(in the rows, 128 means zero)
Each row of A is roughly a mix of the hidden directions of one of several groups.
A:
[[118 135 137 157 131 160 151 115 152 171 152]
 [136 157 111 152 106  93 160 107 127 121 100]
 [139 124 154 152 169 122 131  86 131 131  97]
 [100  74 128 111 143 129 122 151 108 139 151]
 [131  97 140 160 111 156 168 134 144 132 100]
 [125  77 138 131 123 175 134 138 137 112 149]
 [148 134 106 110 123 113 169 176 126 148 122]
 [100 135 116 158 158 128 126 122 104 159  89]
 [139 170 121 110 128  74 121 140 118 135 145]
 [114 138 135 152 166 112 105 119 135 159  88]
 [133 150 105 106 149  83 108 146  98 113 124]
 [137 173 109 145 120  81 137 108 120 122 112]
 [123  73 135 122 105 144 152 122 147 119  98]
 [105 107 112 142 126 177 145 115  97 117 105]
 [131 139 100  98 130  95 109 164 100 107 132]
 [118 157 108 129 115  68 113 108 136 127 119]
 [109 142 104 161  90 155 154 124 106 114 141]
 [119 163 120 119 162  94  90 119 119 142 146]
 [135 118 104 115 119 112 130 160  92  84 112]
 [109  95 126 136 168 116  93 148 141 149 147]
 [116  96 124 142 116 185 147 113 119 113 113]
 [133 127 150 128 168 146  86 151 119 141 157]
 [161 151 138 101  94 105 137 131 150 110 157]
 [135 149 147 137 151  93 103 118 161 153 102]
 [154 148 138 100 115  98 106 114 170 112 139]
 [142 170 132 118 125  98 112  96 151 126  95]
 [123 139 129 128 170 100  85 108 105 109 125]
 [130 161 115  91 146 110  97 122 105 120 159]
 [161 179 132 120 125 126 112 100 143 106 112]
 [101 110 113 115 167 134  85 116 110 108 117]
 [146 128 117 118 136  93 128 132  96  90  89]
 [136 162 139 146 136 115 152  88 142 164 112]
 [138 138 154 157 130 132 135 110 162 154  84]
 [154 110 163 132 109 152 135 119 178 120 123]
 [114 132 119  94 152 107  89 134 106 130 165]
 [136 167 125 100 138 106  81 112 135 117 141]
 [113  98 149 163 154 159 127 129 132 148  96]
 [137 165 102 119 142  81 127 133  96 122 115]
 [114  89 140 152 136 180 135 123 129 127 106]
 [116 139 126 124 158 135 108 155  98 148 174]
 [131 155  92 112 129  92 126 154  92 111 126]
 [116 129 140 105 139 166  90 146 144 140 164]
 [141 127 113 117  96 108 140 133 101  86  93]
 [132 128 110 101 153 115 122 182 127 148 154]
 [145 128 142 141 104 136 128 106 175 117  86]
 [128 118 105 140  97 154 173 164 119 124 134]
 [131 126 150 138 161 163 103 158 118 147 158]
 [132 177 132 139 130 106 137 111 116 144  83]
 [125 131 156 154 118 141 131  70 144 130 108]
 [152 111 157 107 124 131 104 120 176 103 138]
 [136 116 139 140  96 176 162 110 134 115 108]
 [108  83 131 149 139 178 135 134 114 126 122]
 [122  94 163 120 114 151  94 106 154 111 127]
 [138 173 128 126 123 102 121  95 142 132  88]
 [138  92 128 121 109 132 129 140 110  76  99]
 [113 129 147 141 162 144 103 110 153 161 160]
 [130 143 134 107 161  89  82 111 121 122 122]
 [121 164 100 118 134  80 124 139 103 142 145]
 [122  88 130 149 112 151 178 137 126 132 110]
 [130 133 143 128 169 131  85 150 108 142 160]
 [128 180 118 132 130  93 133 115 109 144  97]
 [ 95  82 120 136 129 131 152 155 108 150 145]
 [133 103 140 151 103 159 161 126 157 127  96]
 [105 148 120 148 154 126 128 121  88 144  84]
 [150 143 160 141 143 151  84 130 163 131 120]
 [125 157 120 121 159 118 107 144  91 138 169]
 [101  91 132 156 163 155 114 131 125 145 108]
 [107 105 127 118 149 150 126 160 100 146 170]
 [123 109 135 135  90 170 156 140 155 145 144]
 [120 155 128 163 136 145 157 104 139 170 143]
 [143 121 114 107 102 106 134 147 104  86  96]
 [126 106 148 148 103 172 157 118 157 144 132]
 [136 183 128 143 150 109  94 132 122 139 148]
 [115 142 102 157  87 148 160 127 104 112 133]
 [117 124 101 116  89 122 179 110 127 115 114]
 [132 127 151 135 162 163  99 157 121 146 157]
 [ 97 110 121 147 174 133 100 125 115 147 101]
 [107 146 108 109 139  82  96 128 112 136 155]
 [102  83 132 119 149 133 115 157 109 147 158]
 [126  80 144 151 126 173 144 131 135 109 125]
 [103 145 114 145 165 107 112 126 101 153  97]]
Here is one row of each group, with its name. Which group are the others in?
[150 147 121  99  87 123 151 128 122  98 157] => L
[122 140 128 159 100 158 170 110 142 154 133] => Z
[130  96 134 144 100 133 158 115 155 120  85] => H

[127 116 141 143  89 142 133  91 126  92  99] => Z
[132 112 168 137 142 148 128  97 167 156 123] => Z
[105  92 122 151 135 178 143 129 105 128 113] => L
[119  77 144 111 130 174 132 146 134 131 136] => H
[126  92 119  99 125 145 107 130 139  93 167] => L
[153 158 152 125 133  79 121 144 152 150 134] => L
[112  75 124 132 133 172 127 139 124 115 151] => L
[115 157  87 132  99 119 137 147  93 111 142] => Z
[123  83 125 147 124 166 143 152 116  97 130] => Z
